Turns, then the turns between two rows, first turn first; the first pair answered
q929:
[  9  24  12 -18   7 -10  -2   4 -11  -4  -1  -2  24  11  16  -8   4  11
  17  40  -2   2   7  15   0   0] => [  8  23  10 -20   9 -12   4   4 -13  -4  -3  -2  23   8  13 -10   1  11
  16  42  -2   0   4  21  -1  -2]
[  8 -22  39 -25 -34 -16  23 -22 -12  14   7  13 -30   1 -16 -16 -14 -11
  -1  10 -23 -18   9  -5 -44 -18] => [  2 -19  20  -8 -37 -13  50 -32 -14 -12   5  13  -9  -3  -9 -15 -22  22
 -17  12  13 -11 -10  -4 -16 -41]
[ -3 -17  10 -17 -18  17 -15   9  10  13 -15 -18 -21   7   5   0   1 -23
  11 -20 -25  -7  48  16   3 -13] => [ -2 -32  -3  -7 -20   9   9  -9  15   0 -20 -31  -4  -2  11   4   2  19
   6 -21   9  -3  26   9  24 -45]
[ 19 -11 -13   0 -12 -11   1   4  -3  19 -22 -32   5   7  -5   3   6  11
   9  13 -12 -11 -13 -21 -13  -5] => [-15  16 -35  17  -8  -1  29  15 -11 -20  -7  -1  13  12  -1   4 -11  14
 -10  10   8   9  -8   5  14   0]
q449:
[  4  16 -15  -1   6   2 -17  26  -7   1  -2   2   7  19 -14  13  -7   1
 -13  17  -3 -12  -7 -20  -6  -5] => [ -7  22  28 -13   9   6 -14   3   4  -9  12  17  -9  -4   9  13  -5   7
  -6  -9  22 -11   8  -1   2  -8]
[-19   4 -53  27  -7  -1  25  23   1 -16 -12   8  24   4   9  20 -11  -3
  -1  18   7  27 -15 -10  15  -9] => [-29   1   5  12  -2   6  30 -14  10 -26   2  11   2 -32  36   9  -4  -8
  10 -18  24  25   4  12  23  -7]
[  9 -11  12  -5  -8  -7 -18  -1   6 -14  -4  -6 -12  -9  14   7   6  -6
   5   4  20   7 -15   4   0  -9] => [ 12 -15   3  -6 -12  -9 -24   8   8  -7  -5 -10  -6  -1   6   5  10 -11
   7   9   9   6 -15  -3  -3 -10]
q217:
[ -9  22  -8   3   3   9   6  17 -16 -18   9  18   4   4 -14   2  -8   9
 -13   7  14   7  -4  12  23  -3] => [ -5  27  21  -9   8   9  -6   5  -8 -17  15  16  -8 -10  -6   7   2   7
  -7   1  19   0  -2  12  23  -2]
[-13   3   9   2   8   4  -6   0   4 -24  11  31 -19 -25  13   0  -6   6
 -17 -27  37  26  19  24  12  -2] => [ -5 -10 -17  16   9  -3   1   2   2 -24  -4  15   1 -21   1  10  -7  35
 -19 -15  45  21  -4   6  18 -26]
[ -3   2 -17  -4 -15 -19 -36  23  -4  15  -6  10  19   7 -18  -7  -9 -21
 -14  21 -12   6   8 -12 -26  28] => [ 14  -2  25 -26 -10 -25 -53  -4   1  20  -5   1   6 -12 -11   1   1  -6
  -6  11  10 -12  10 -14 -24  17]
[-11  17  -9   9   0   3  16   5   5 -33  -6   7   5  27   3   9  -4  11
 -36 -21   0  -2   2   3  33  -4] => [ -8  24  22  -2   8   5   5 -14   9 -28  -2   8 -12   9  14  11   0   7
 -31 -30   8 -12  12  13  27  -2]
Then:
Between the rows of a pair lie 2 to 3 turns.
[  1 -10  25  -2  -2  -6 -14 -15  16  14   4  -3 -19 -10  17 -18  12  -6
  11 -16 -23   3  17   3  -9  11] => [ 17  -3 -15   4  -3 -13 -21   8   5  16 -13 -19   9  15 -17   0   3  25
   4  19 -14  -6  -8 -24 -13 -10] -> q449 then q217 then q217
[-21  26 -27   8   1 -13  -8  24 -14   4  16  12 -19  24  -6   7  -1  -9
   2  11 -18   9   0   4  -4  17] => [-15  17 -32  15  -1 -17  12  13 -12 -11   4   2   0  14   0  18  -4  27
   1  12  15   8 -19  -9  16 -12] -> q929 then q929
[  4  26  15  -7  17  -8 -29  -6  -2   5 -13   7  13 -13 -23  29   1  20
  -6  16  34  -5 -17 -21   5 -22] => [ -4  14 -19  15   6  -5  -4   6  -5  -1 -18   6  37   3 -22  20  -8  22
 -14  17  29   9 -24 -22  10 -24] -> q217 then q929 then q929
[ 10  28   6  10   2  39  13   1  -4 -17   8  35  -2 -36   8  14   1 -10
 -14 -12  27   1   6   6   9  12] => [ 15  30   8   5   4  32  10  -7  -5 -11   1  22   5 -39   8  18   5   3
  -8  -8  36  -5   1  -2  13   3] -> q217 then q217 then q217
[  1   7  30 -10   7  -1 -12 -18  -2  -5   2   6  -8 -10   9   3  -1  19
  -2  -6  18 -12  -3   1   8  -6] => [ 16  -2  20 -16   5  -6 -29 -10  -4  14  -1  -1 -12  -1  -4  -1   6   6
   8   3 -10 -16   0  -4  -6   1] -> q217 then q929 then q217
[-35   2  17   5  18   0   4   9 -11  -1  -2   4 -25  -1  12  -9  20 -31
   4 -18 -25  -1  36  23   5  32] => [-19 -18  -7   9  13  -8   2  19  -9  17 -17 -12 -15  14   3 -15  24 -32
   8  -5 -43  -3  22   5   2  30] -> q449 then q929 then q217
[  4 -16 -17   5  11  15  24 -11   2 -37 -17 -12  37  -6  12  19   1  23
 -11  -6  38  19  -9  11  10 -29] => [ -7 -34 -22  15   0  27  31  -6   8 -28 -13  -3  27  -1  25  -5   6 -27
   1 -20  -8  34  14  25  -3   2] -> q449 then q217
[-22   0  24 -18   5 -15 -16 -41   6 -22   8  16 -23 -30   0  14  10  15
  18 -16  25 -12  13  -4   8 -10] => [-25  -4 -41  12   1 -17   4 -17  -9 -26  -8   9  17  -6 -21  14  -1  33
   2   7  22   1 -13 -21  19 -24] -> q929 then q217
[  1 -15  22 -15  -6  -4 -12 -19  -5  19  -8  -6  13   0   8  -8  22 -10
   8 -14 -14 -20  14  13 -18  19] => [-21   9  10   1  -7   3  11 -14 -11 -11   5  16  15   7  11  -8  11 -10
  -7 -22  -5  -6  18  32  -1  24] -> q929 then q929
[  3 -36  16   0 -11  -4   6 -24  10   3  -5  -8   8 -30  11  -8  -5   7
   6  -7  16  -6   2  -8  -2  -5] => [-12 -34 -22  13 -14  -1   8   1   0   3  -6   5  15  -6   3 -13  -8 -22
  -2   1 -20   8   5  -5 -10  21] -> q217 then q929
[-16  19  14 -12   5   2 -14   5  -2  -1  21  18 -25   1   8  -3  -6 -24
   0   0  -7   6  21  23  -5  24] => [-18  -2 -45  14  -7   3  12  21  -4  -5   5   8  11  21  -3  -9  -8 -11
 -13  18 -18  21  -3   6   7  14] -> q217 then q449 then q217
[ 15   0  20  -4  19   3  -2  -7   2 -10 -14  10  21  10  -3   7  -8  20
 -20  11  25  -5 -42  -9 -14 -31] => [ 11   5  50 -17  20   9  -5 -16   5  -6   0  19   4   2   5   2  -8   5
 -17   5  27  -8 -26   4 -25 -17] -> q217 then q217
[ 16  22  38 -14   3  11 -21 -17  10  12  12   0 -15  -3   0  13  -5  10
  11   1  12 -17  -1   3 -10 -13] => [ 15   5 -19  10 -10  13 -17  11   2  28  -2  -4   6  27 -19  -1  -6  -5
   7  21 -29  -8 -11 -11 -10  -1] -> q449 then q217
[-11  -5  15  -4  -5   9  27 -24  14 -24   4  11  -6 -26  29  -7  -7  11
   2 -16  28  13  -1   9  17  -2] => [ 15 -24  32 -20  -6   4   5 -33  18   4  -6 -12 -15 -26  25 -11   6   9
  19 -10  13  -7  -8  -9   2  -6] -> q929 then q929
[ 17  34  -5  20 -21 -11 -39  16 -26  14   8  -7  17  -5 -32  20  23  26
  -2  57   4 -15 -17 -20 -19 -29] => [ -4  50 -11  34 -21  -7 -10  17 -27 -13  15  11  24  -8 -19  23  11  36
 -14  46  28   2 -21  -1   0 -34] -> q449 then q929 then q217
[-22  11  22   9  -8  -6  20 -28  -1 -17   2  -2  -7 -27  22 -16  13 -23
  14 -30 -11  10  22   3  18  37] => [-14  -4 -17  34 -13  -9  42 -22  -3 -25 -11 -12  22 -26  17 -10  12   9
   5 -24  10  16   0  -8  31  12] -> q929 then q929 then q217
[ -5   9  43  -5  11  14  -1   8  22  -8  16  31 -33   9  11   5 -10  13
  -8  16 -21 -24 -13  19  -7   8] => [  9   4  34  -6  16   3  -9  11  19   8   3  14 -26  14   0   9  -5  26
  -5  30 -22 -32 -31   3 -15   0] -> q449 then q449 then q217
[  9 -32  19  -2 -15   7   5 -34  33   2   7  -7  -7 -37  27 -21   8  12
  15 -27   0   7  -8  12  22 -21] => [-17  -5 -50  29 -20   4  20  11  14 -16   6  12  19   6   0 -19 -13   1
  -7   1 -19  28 -15   6  26  -4] -> q449 then q929
[-21 -22 -22  17  -1  21  30  -6  -1 -41  17  15  13   2  13 -21  -7 -17
 -18 -21  -2  24  11  34  24  23] => [-15 -17  40 -15   6  21   0 -23   5 -26  28  12 -17 -22  18 -15   0 -22
 -10 -32   4   6  28  41  13  30] -> q217 then q929
[-15 -34 -16  22  -8   1  28 -13   4   0 -10  -2  23  23   7 -11  -2 -14
  -3 -16 -11  16   5  -1   4  16] => [-12 -24  27   4   0   0  20 -38  16  -4  -2   0  10  -3  19  -7   1  -5
   2 -29  13   3  11   8   7  12] -> q217 then q929
[ 14  -2   6  -9   9  -9 -26 -12  -1  28 -15 -24  -6  -8 -15  12  -8  29
   8  28  29 -31 -22  -6  -4 -17] => [ -7  12  23  -4  11   2  -7 -18   1  -1  -1  -6 -13 -21   1  14 -14  27
  -1  12  56 -22 -13  17  16 -16] -> q217 then q217 then q929
[-10  23  27  -1  -3  -3  11 -25 -19  10  28   0   4   0  24   3  16   9
   9 -29  14  10  10  28 -10  13] => [ 14   1 -10   3  -7 -15 -11  -4 -24  45   8 -24  22  27  -5   0  25   8
  14  -1 -20   4 -14  -4 -29  15] -> q929 then q449
[ 30  -1  -4   1   4  11  -7 -27   3   4   6 -12   3 -24  -9  -4  -2  23
  34 -42   6 -12 -22  13  -6  -5] => [ 15  14 -16   5   4  18  15 -16  -6 -15  16   6   7 -18 -12  -1 -13  25
  18 -43  19   0 -19  20   5  -1] -> q929 then q217
[ 18 -62 -16  14 -17   2  28 -39  18  18 -25 -41  24  -8  28 -15   9  25
   5  -8   8   3 -19 -18  13 -23] => [-32 -15  12  16  -9  20  43 -34   9 -26  13  15   0 -20  50 -13  -9   2
 -13 -37  24  29  12  31  23  10] -> q217 then q217 then q929
[-27   2 -25  35 -31  -3  34  22  -9  -5  -4  -8  11  11  10 -13   3 -47
  14 -30 -25   8  18  -2  11  35] => [-27  21  25  15 -16  -2  33 -15   3 -31   6  -3  -2 -30  24   5   3  -6
  24 -47  41  -4  14   7  31   9] -> q217 then q929
[ 37 -11  10 -18  12  -8 -31   4  -5  28 -21 -13  19  -2 -15   5   2  16
   8   9  -5   4  -9 -19 -31 -21] => [ 26 -23 -22   6   5  -2  -4  11  -7  15 -26 -15  39   7 -12  -1  -4  23
   1   9   3  20 -16 -18 -19 -27] -> q217 then q929
[-14 -15   4  -3   8   8  33 -24  15 -11  -3   2  25 -23  37  10  10   1
   1 -27  40 -11   7  22  22  -3] => [-10 -29 -51  22  -1   8  38   5   4  -2 -18  -9  42  13  17  -3  11 -15
  -7  -4   3  -3  -6   5  10   8] -> q217 then q449 then q449
[-26  26  17   6  27 -25  20  -6  12 -34  15  10  -4  -3   8  -3  -2  -7
  -9  -2  11  13  15  27 -29  16] => [ -8  21  32  -2  27 -34  15 -22  14 -32  11  -1  -2 -19   9   4   2  14
  -3  -5  32   3   4  17 -28  -2] -> q217 then q217 then q217
[ -6  20 -27 -10  12  -4  -7  21  -8  18   0   6  10   1  -3   2   6 -28
  11  11 -17 -10 -12 -22 -19  23] => [-23  27 -44   5  16  -2  18  19 -10  -9   2  15  19  -3   1   6  -4 -11
   0   7   8  -2 -18 -10   6  11] -> q929 then q929
[ 19 -10  47 -16  -1  -2 -32 -22   5  21  -4 -19 -19 -17   8  -2  11   7
  26  -1 -20 -20   0   0 -12   2] => [ -4   3  30 -10  -4   7 -27  -3   3  18   7   2 -24  -4   7  -8   6 -27
  21  -4 -43  -2  17  16 -18  34] -> q217 then q217
[-19   8   2   7   3  22  34  -6   8 -28   8   9   6 -25  25  -6 -11   4
  -3 -25  20  14   0  29  19  -4] => [ 17 -24  15  -9   0   5  15 -26  12   3 -11 -29   8 -33  19  -9   5  21
  16 -15  17  -7 -12   2   4 -18] -> q929 then q929
[ 24 -72  24  11   0 -22   7 -11  11  18 -29 -41  20 -26  33 -23   9  12
  18  -1  11   2 -21  -5   9 -12] => [-23 -32 -14  44  -1 -12  45  15  -2 -35  -7   4  28 -11  34 -16 -15  15
 -14  -3  30  28 -13  25  38  -5] -> q929 then q217 then q217
[ 23 -19   1   7  -3  -9 -27  -4   4  22 -13 -11   6   5 -11  15   2   0
   5  19 -10 -12 -15  -1 -17   0] => [ 12 -15 -19  13  -4  -2 -24   8  -1  21 -11  -9  11  15 -15  13  -4 -10
  -4  21 -24  -2 -11   2 -13   2] -> q217 then q217 then q217
[-20  19 -42  16  -1   1  15  39 -18 -16  12  11   6  23  -5  -2 -16 -19
 -14  16 -29  12   1  30  -5  36] => [-14  27  33 -20  10   2 -10  10  -8  -9  27  16 -32  -9  15  -3   0 -30
   2  -3 -12  -6  20  39 -15  44] -> q217 then q217 then q217
[-12  16 -47  19  16  -8   5  17  -7 -26  -7  -6  17   8 -15  -1  -6  19
 -25   9  17   5 -14  -3  40 -16] => [-20  -5 -28  20   7  -1  26  -8   7 -27  -3 -11  14 -11  14 -18  -1  12
 -19 -17  21  13  -4   8  46 -14] -> q449 then q217
[ 23 -27   9  -2  -2   4   0 -25  12  23 -12 -29   7   1  11  -4  26  -6
  13  -9  -8  -1   3 -14  -4  -2] => [ 18 -22  18  -2  -1   9  -2 -27  10  19  -3 -18 -10   1  11  -9  26 -27
  11 -14 -13   1  14  -2 -10  17] -> q217 then q217
[-13 -19 -29   4 -15   9  26 -11  19   4  15   5  -3  -3  19 -22 -16 -19
  -2 -34   9   9  35  29  -5  16] => [ 17 -35 -51   1 -18   0  10  -5  15  31  -6 -17  10  10   3 -26  -9 -18
   5 -14 -15   2  20   2 -17   5] -> q449 then q929
[ -4 -41  -4  19 -25   2  36  -3  -7   3 -14 -27  16  -7  27 -13  14  -2
  -1  -4  -8  14  23  -7   7 -11] => [  0 -26 -29  26 -19  -1  29  11 -16   2 -23 -25  27   9   7  -2   6  14
 -11  16   2   5   6 -17   7 -17] -> q217 then q217 then q449
[ -7   1  -6   7   5  -2  49 -20 -10  -9 -16  34  25  -5  27   5   3  13
   8 -15   5  12  20   2  29 -13] => [ 22  10  37 -25  18 -16 -10 -24  -7  28 -23  23  -3 -11  10  15  16  10
  23   3  -7 -20  24 -10  -4  -7] -> q929 then q449 then q217
[-21   1 -19  21  -7   7  24   7   6  -4 -12   5   3  -8  -1   4   0   2
 -10  13  15  -2 -18  -1  19  12] => [ -6  -5  22  -3  -3   2  -5  -9  16  11  -9   1 -27 -18   7  -2  10 -15
   8   3  11 -15  -4  -4   8  20] -> q217 then q929
[ 19 -41   9  -2 -12  -6 -16 -33  20  32  -4 -28 -11 -12  25 -19  13  -4
  20 -17 -18 -13  -2 -13   2 -21] => [-25  -1  -3  22  -4  11  24 -25  11 -25  20  16  -2 -14  35  -8  -8   4
  -6 -32  18  13   6  23  34 -16] -> q929 then q217
[ -6   1  18 -11  -3   5  -8  -5   4  19  18  14 -21   3   6  -7   9 -43
   7 -19 -39   3  22  13 -17  27] => [-26  22 -27  12   1   9   8  22 -11  -4  16  26   2  23  -9   0 -10 -34
 -13   2 -31  18   7  14  -4  22] -> q217 then q449 then q217
[-11  11 -14  33  16  11  28   9   5  -5  -5 -14  39  19  -1  -6 -23  20
 -17  28  -9  32 -12  11  12 -20] => [ 16 -14   1  18  11  -2  -3   0   9  23 -24 -37  25  17  -6 -13  -7  21
   0  37 -25  16 -16  -6  -9 -26] -> q929 then q929
